One turning vector, and how many ticks it has turned:
The counts run from 0 to 515.
[112 160 153 106 142 136 104 152 137 104 168  86 165 157  99 140 106 132
 156] -> 495
[119 137 176 135 146 147  74 100 161 131 193 106 129  92 110 163 105 158
 112] -> 86
[113  56 139 148 110 157 139 100 105 105 117 141  96 102 141  87 145 103
 127] -> 322
[ 94  99 149 171 142 123 116  95 127 135 141 106 131  88 117 139 137 176
  89] -> 53
[138  83 112  71 102 130 160 149 152 106 113 149  73 153 136  93 134 140
 141] -> 339
[142  97 129  71 134 137 184 171 140 130 140 120 101 125 106  93 137 116
 123] -> 125
[133 150 144 131 149 158  93 142 136 115 199 104 143 132 106 156  80  95
 150] -> 464
[129 121 130  81 143 142  97 152 161 124 204 122 101 126 121 139  82 125
 145] -> 90
[104 101 136 123 159 135 200 169 121 131 152 109 134  92 101  98 132 115
 125] -> 156
[123 129 155 108 108  82 101 165 146  96 139  96 134 176 129 150 115 175
 159] -> 282
[ 95 120 161 179 149 154 105 125 122 142 180  98 155  93 109 138 114 120
 113] -> 136
[138  67 113 116 125 139 170 133 147 130 131 133  83 104 122  79 146 138
 107] -> 371
[126  85 118 101 122  98 159 187 126  76 128 118 108 139 117 103 126 155
 160] -> 286
[135 149 163  82 143 121  98 147 165 136 164  93 139 133 115 153 112 162
 139] -> 119
[120 117 163 140 105 131  54  85 151  94 151 115 118 136 133 179 121 169
 139] -> 329
[109 103 144 153 151 169 183 139 116 119 152 107 139  88 110  88 128  85
 126] -> 483
[158 109 153  80 109 119 158 127 173 150 121 120 118 145 119 133 144 186
 118] -> 393
[118 157 190 151 133 165 105  82 151 149 155  84 174 121 133 152 146 131
 116] -> 165
[133 115 145 125 113 136 187 105 137 155  78  86 145 149 119  93 187 119
 115] -> 505
[148 159 152  75 122 147  96  96 168 144 147 111 131 170 125 162 132 134
 114] -> 441
[164 103 127  50 117 143 149 115 166 148 130 125 105 172 127 126 145 128
 102] -> 96
[148 103 118  70 113 172  78 101 155 111 157 141  86 166 152 143 113 115
 105] -> 63
[141  77 145 107 100 117 155 107 136 128  88 133 111 143 139  97 159 168
 105] -> 342
[151 106 136  83 122 163  93 100 145 105 166 136  97 145 154 128 122  99
 136] -> 62
[121  98 160 175 118 132 130  69 133 146 150 118 125  89 116 151 148 157
 101] -> 377
[101 142 156 125 122 114  74 135 121  75 150 102 150 150 128 155 113 138
 170] -> 250
[133 138 131  88 147 185  98 112 136 121 172 130 122 150 124 117 115  56
 129] -> 142
[146 116 159  90 117 134 183 106 153 152  97 104 155 171 128 117 166 127
 117] -> 179
[137  90 152 111  95  96 147 136 157 131  92 111 124 145 129 144 154 198
 106] -> 18
[109 123 156 129 153 112 182 172 135 141 133  79 164 110  92 112 122 151
 121] -> 479
[149 152 165  91 131 145  83  91 179 141 165 116 131 160 135 174 126 138
 108] -> 116
[146 122 160  93 106 121  71  96 177 117 154 139 105 170 135 156 135 156
 130] -> 360
[125  97 140 152 147 177 154  92 124 118 148 128 133 120 112  95 148  52
 118] -> 485
[109  83 151 106 140 102 158 186 133 125 149 108 117 100 100 122 110 180
 128] -> 72
[107 121 165 155 140 133 147 133 140 160 146  89 150  80 120 141 137 167
 109] -> 428
[125 118 137  84 153 130 171 200 154 127 151  95 131 130 102 111 128 138
 137] -> 448
[145 118 166  82 107 127 126 123 171 137 124 137 111 150 130 151 143 184
 122] -> 67
[117 114 124  93 136 112 170 189 129 111 135 105 131 156 100 105 126 109
 162] -> 205
[149 120 147  63 105 124 113 105 180 130 136 129 120 157 132 149 128 171
 124] -> 66
[144 128 131  56 133 159 157 146 147 118 136 113 132 176 126 103 140  93
 159] -> 175
[120  97 134  94 122  93 132 205 125  86 137 105 118 159 128 109 117 142
 170] -> 285
[142  75 118  55 110 122 143 157 141  91 127 146  83 164 131 110 125 134
 144] -> 338
[103 134 146 147 168 164 110 124 132 115 199 107 132 100  98 129 109  96
 126] -> 138
[116 107 140 123 110 159  79  70 127 102 130 138 105 172 149 121 152  77
 144] -> 275
[111 113 173 160 109 129 142  86 123 142  91  99 164 125 128 119 162 122
 101] -> 213
[141  61 154 131 112 133 159  83 147 156 109 124 108 111 134 121 162 164
  84] -> 49
[ 87  92 154 188 134  98 142 157 107  88 141  83 141  94 112 113 129 144
 134] -> 267
[117  82 125 110 139 127 174 197 147 128 147 107 100 105 101 115 115 167
 113] -> 73
[132 105 146 151 124 181 164  82 125 150 124 122 145 107 131  98 160  76
  98] -> 161
[105 127 156 119 116  91  77 147 140  97 137 111 145 180 133 149 124 181
 142] -> 281
[144  83 119  84 130 116 152 187 142 104 146 139  93 134 129 112 108 146
 142] -> 42
[105  74 135 157 147 148 169 130 123 129 147 117  99  93 107  96 133 122
 113] -> 401
[124 113 162  95 116 103 152 166 159 146 138  96 128 123 123 138 132 204
 100] -> 395
[128 112 139 115 125 176 102  73 146 140 150 133 105 136 127 138 139  74
 105] -> 112
[108  82 140 157 119 104 162 190 118 101 133 103 116 104 112  99 125 178
 134] -> 317
[123  97 119 105 127 170  90 107 125  98 175 138  76 119 130 124 106  92
 133] -> 60
[152 148 163  82 116 122 122 135 171 139 143 102 136 180 115 145 118 161
 121] -> 443
[113  85 150 172  99 143  66  62 136 107 147 129 117 135 141 146 144 141
 117] -> 327
[129  91 153 158 115 140 142  70 149 159 121 119 104 100 127 122 163 147
  92] -> 375
[114  96 148 144 159 182 129 101 126 127 175 119 115  86 114 114 119  84
 111] -> 109
[144 110 141  83 106 132 157 118 172 150 122 112 112 146 120 127 164 179
 102] -> 98
[119  68 136 131 135 169 151 110 128 143 161 127  99  76 118  85 133  96
  98] -> 403
[122 128 127  71 143 124 160 189 135 101 140 107 129 153 103 109 106  93
 168] -> 499
[ 99 112 152 148 145 131  79 124 119  81 178 115 114 109 125 143  94 130
 147] -> 301
[110 119 151 145 155 133  89 114 137 118 193 119 117  82 110 154  96 139
 131] -> 381
[115  96 142 137 157 171 146 122 128 133 184 116 110  69 111  96 107  87
 108] -> 108
[ 95 115 161 131 125  97 156 187 117 101 110  70 165 150 113 120 132 181
 152] -> 234
[100  94 159 178 122 107 139 139 115 111 114  90 152 107 120 124 133 148
 117] -> 266
[114 122 161 102 102 111  82 122 142  95 125 108 131 175 144 166 130 162
 157] -> 280
[116 126 168 135 133 125 175 131 143 152 106  76 164 123 109 125 169 164
 113] -> 182
[104  98 185 189 111 113  92  96 113 107 129  97 136 104 131 144 135 166
 126] -> 297
[152 101 130  59 142 134 152 171 162 123 170 125 101 134 115 114 123 109
 143] -> 418
[137 157 180  81 141 125  85 107 173 132 154 107 133 155 114 174 122 162
 129] -> 117
[114  87 137 137 149 133 178 179 133 150 159  95 107  78  97 106 111 168
 118] -> 399
[124 157 160  89 128 107 127 165 149 115 130  90 163 166 119 159 105 153
 164] -> 201
[120  95 142 134 144 172 178 104 107 142 132 108 126 106 118  80 152  80
 115] -> 159
[ 99 120 173 166 150 143 163 135 132 151 159  88 140  73  99 122 128 154
 101] -> 429
[148 107 139  79  92 131 158 137 133 100  78 123 117 188 142 111 145 114
 144] -> 258
[129 146 144  89 143 132  96 156 161 121 188 113 118 112 101 160  92 137
 145] -> 414
[131  95 136 124 119 158 194 123 121 134  85 103 145 156 129  98 166  99
  96] -> 210
[104 132 170 156 110 149  79  59 126 110 130 111 153 152 141 159 145 113
 141] -> 246
[104  76 155 169 122 110 132 129 129 127 137 110 120  88 114 136 130 175
 111] -> 347
[141 154 161  76 145 127 135 139 161 138 152 100 144 148 105 158 132 162
 150] -> 444
[ 92  50 134 146 117 113 167 168 117  93 123 129 103  97 121  92 131 134
 138] -> 319
[103 109 149 143 148 147  82 134 132 112 190 115 106 100 110 157  78 132
 131] -> 382
[135 114 149 113 142 182 111  91 136 126 178 125 115 119 126 117 139  74
 121] -> 436
[155 148 155  60 108 138 122 111 174 144 125 106 139 188 136 143 143 137
 139] -> 147
[146 126 127  71 136 143 103 155 145 108 187 128  91 146 109 127  89 125
 143] -> 91
[150 147 164 107 109 163  85  72 167 135 160 110 120 141 128 159 134 129
 107] -> 115
[136  89 137 123 140 166 184 111 132 147 114 106 134 116 119  93 170 111
  95] -> 454
[127  89 145 166 106 147  85  44 134 122 128 123 117 135 147 139 153 142
 123] -> 326
[ 84 128 161 166 152 146 133 134 103  96 163 105 161 100 103 108 113  87
 133] -> 513
[ 94 104 156 159 149 134 169 156 135 140 172  96 112  64 101 118 124 147
 115] -> 105
[125  72 139 130 125 152 153  79 135 150 134 134  92  90 132  98 157 107
  86] -> 79
[122  70 141 146  96 131 154 104 112 110  93 118 122 134 144  88 174 129
 118] -> 292
[133 126 139  67 146 109 149 190 155 115 161  96 118 143 101 119 102 136
 137] -> 122
[126  61 141 123 101 111 168 122 147 137  99 124 110 145 126 113 161 189
 117] -> 343
[110 132 137 106 133 126  97 171 129  85 152 116 124 154 133 125 117 125
 173] -> 253
[128 119 166 129 135 113 176 136 156 156 128  94 132 111 111 127 147 186
  95] -> 101
[137 137 130  72 142 155 135 166 133 100 159 111 129 161 116 116  96  98
 171] -> 173
[117 118 161 171 116 163  88  53 108 105 128 117 148 148 146 145 173 115
 140] -> 245
[113 102 154 163 163 146  91 120 119 104 187 120 110  85 129 128  94 143
 118] -> 56
[139  84 142  79  85 110 124 125 155 118  92 127  99 175 150 112 162 175
 123] -> 16
[113  82 158 155 110 107 160 131 139 151 113 114 106 115 119 133 155 199
 100] -> 345
[155 148 150  67 123 133 162 119 167 144 116  93 150 163 131 122 157 147
 122] -> 473
[137 135 128  81 152 147 117 167 145 115 169 115 148 159 115 122  94 103
 167] -> 172
[167 112 135  62 111 142 161 124 167 161 130 109 101 156 134 127 143 152
  99] -> 97
[134  96 140 130 145 190 124  92 139 112 164 130 112 107 122 106 127  72
 108] -> 110
[127 118 154 111 154 125 187 198 133 144 140  87 145  96  94 110 132 145
 125] -> 154
[100  71 157 184 140 120 142 125 127 127 148  94 108  77 114 131 124 179
 111] -> 348
[ 99  90 158 175 117  95 161 136 101 128  90  87 148 118 112 123 145 172
 147] -> 265
[127 115 130 139 139 184 127  90 123  98 141 120 125 137 138 107 144  52
 133] -> 192
[103 104 162 158 120 143 167  77 119 146 100 106 163 146 111 110 171 125
 107] -> 212
[118 130 178 171 141 145 126 111 131 158 164  80 143  87 105 145 144 153
  90] -> 134
[143  92 145 100 131 151 202 127 148 145 106  98 119 120 127  91 172 110
 103] -> 128
[132 118 159 129  99 128  84  95 142 101 134 120 130 173 137 158 136 130
 145] -> 278
[151 128 149  63 118 138 146 118 158 152 130 108 145 178 120 121 151 129
 133] -> 472
[106 158 199 137 143 160 105  72 152 134 157  82 162 136 136 171 132 110
 125] -> 166
[135  98 129 114 124 147 197 127 136 129  90 106 148 147 137  82 181  96
 134] -> 209
[151 131 153 110 126 196  88  81 160 142 167 136 122 124 139 139 135 102
 105] -> 113
[104  63 129 147 124 128 160 135 105 100 132 124  91 102 119 104 141 125
 135] -> 320
[144  96 152 119 121 139 189 107 146 154 122 113 129 122 125 103 164 132
  84] -> 129
[116 128 147 137 149 178 120  66 124 133 142 106 152 127 135 103 154  72
 119] -> 487
[134 126 164 111 108 116  59  91 155 115 170 126 116 144 145 178 106 166
 127] -> 35
[106 130 136 116 128 118  80 159 120  79 158 106 139 163 129 139  93 104
 177] -> 252
